Look-ups in named tables: a row name and a column name give one cell, copied from the table.

nok =
|  | foz | pifu | niv | lom | kidipe | dof |
|---|---|---|---|---|---|---|
| tibab | 343 | 374 | 264 | 487 | 708 | 532 |
| sabut | 642 | 504 | 584 | 379 | 228 | 323 |
| mubomit | 280 | 394 | 364 | 560 | 725 | 592 |
| kig | 558 | 475 | 363 | 334 | 347 | 359 |
| tif | 493 | 322 | 585 | 606 | 672 | 464 |
| sumoso | 534 | 346 | 538 | 536 | 591 | 416 |
| tomo | 373 | 409 | 620 | 640 | 636 | 569 |
| suga | 483 | 473 | 210 | 303 | 418 | 403 |
| res | 582 | 544 | 654 | 430 | 218 | 388 |
| dal | 320 | 480 | 576 | 595 | 558 | 596 |
| vedakis | 257 | 487 | 551 | 612 | 598 | 640 |
| tuza | 480 | 450 | 248 | 341 | 457 | 412 |
| zomuniz | 606 | 212 | 251 | 439 | 764 | 330 |

What is the foz of sumoso in nok? 534
What is the lom of sabut in nok? 379
What is the kidipe of tibab in nok? 708
What is the pifu of sabut in nok? 504
What is the niv of tibab in nok? 264
What is the lom of zomuniz in nok? 439
What is the niv of res in nok? 654
What is the niv of kig in nok? 363
What is the niv of suga in nok? 210
What is the dof of zomuniz in nok? 330
What is the dof of tibab in nok? 532
What is the foz of sabut in nok? 642
What is the dof of sumoso in nok? 416
What is the foz of tif in nok? 493
What is the pifu of res in nok? 544
What is the pifu of zomuniz in nok? 212
What is the kidipe of kig in nok? 347
What is the niv of vedakis in nok? 551
What is the niv of tuza in nok? 248

nirir:
	sovobo	voneda	fid
goba	-60.66	-9.12	-74.54
bidemu	-77.54	-64.10	10.11
mok	-14.46	19.24	-44.39
samu	4.55	26.20	-57.76
dum	83.95	48.28	48.75
rilu	58.51	67.84	-30.26

fid of bidemu is 10.11
sovobo of samu is 4.55
fid of dum is 48.75
voneda of dum is 48.28
fid of rilu is -30.26
voneda of rilu is 67.84
sovobo of bidemu is -77.54
fid of goba is -74.54
sovobo of rilu is 58.51
voneda of samu is 26.20

raratu =
         bof  nunu  dab  mifo  zaz
zenesup   -5    -5   35    67   37
pab      -41    32    1    16  -64
rurinol   51     9   -5   -39   29
fip       -5    54   36    26    6

zenesup, zaz: 37
pab, zaz: -64
rurinol, bof: 51
zenesup, dab: 35
zenesup, nunu: -5
rurinol, dab: -5
pab, bof: -41
fip, bof: -5
pab, dab: 1
fip, nunu: 54
zenesup, mifo: 67
fip, zaz: 6
pab, mifo: 16
pab, nunu: 32

Table mukur
	ditogib	pekom	safone	lovuvav	kiv	keko	tani
mogun	38	99	128	178	52	190	140
kabutir	142	187	195	214	126	134	156
bedud	157	73	14	63	179	156	143
bim	213	206	149	229	197	143	200
fur	16	71	177	57	17	104	24
fanemak	36	116	194	149	34	135	85

What is the keko of bedud in mukur? 156
What is the kiv of kabutir in mukur? 126
What is the lovuvav of fanemak in mukur? 149
What is the kiv of mogun in mukur? 52
What is the keko of kabutir in mukur? 134
What is the pekom of fanemak in mukur? 116
What is the keko of bim in mukur? 143
What is the lovuvav of mogun in mukur? 178
What is the safone of kabutir in mukur? 195

Table kosasuz
,nipob,ruka,navogaf
fegotat,61,42,54
zam,90,28,40
damise,58,44,18
tar,67,39,52
tekar,50,48,40

What is the navogaf of tekar in kosasuz? 40
What is the navogaf of zam in kosasuz? 40
What is the ruka of tekar in kosasuz? 48
What is the nipob of fegotat in kosasuz? 61
What is the nipob of damise in kosasuz? 58
What is the navogaf of fegotat in kosasuz? 54
What is the navogaf of damise in kosasuz? 18
What is the nipob of zam in kosasuz? 90
What is the ruka of fegotat in kosasuz? 42
What is the nipob of tar in kosasuz? 67
What is the ruka of zam in kosasuz? 28
What is the nipob of tekar in kosasuz? 50
What is the navogaf of tar in kosasuz? 52
What is the ruka of tar in kosasuz? 39
What is the ruka of damise in kosasuz? 44

Table lef
|  | kor | pagi | tiz | malapiz | dobe |
|---|---|---|---|---|---|
| dolata | 182 | 153 | 149 | 101 | 178 |
| ronular | 60 | 112 | 167 | 147 | 70 |
| tef | 79 | 121 | 162 | 153 | 86 |
| lakof | 151 | 171 | 192 | 146 | 136 |
| nutobi | 172 | 206 | 252 | 178 | 156 |
| refotid | 171 | 199 | 246 | 157 | 155 |
| nafevez | 147 | 114 | 66 | 145 | 171 |
| dut | 185 | 151 | 139 | 124 | 180 |
| nogelar | 136 | 176 | 166 | 245 | 141 |
| zazi | 153 | 114 | 62 | 145 | 170 |
| vug | 148 | 111 | 72 | 145 | 166 |
| fek | 249 | 198 | 141 | 176 | 241 |

dolata, dobe: 178
nutobi, dobe: 156
zazi, dobe: 170
refotid, pagi: 199
zazi, tiz: 62
nogelar, tiz: 166
dut, tiz: 139
refotid, kor: 171
nafevez, malapiz: 145
fek, pagi: 198
nafevez, tiz: 66
tef, kor: 79
dolata, kor: 182

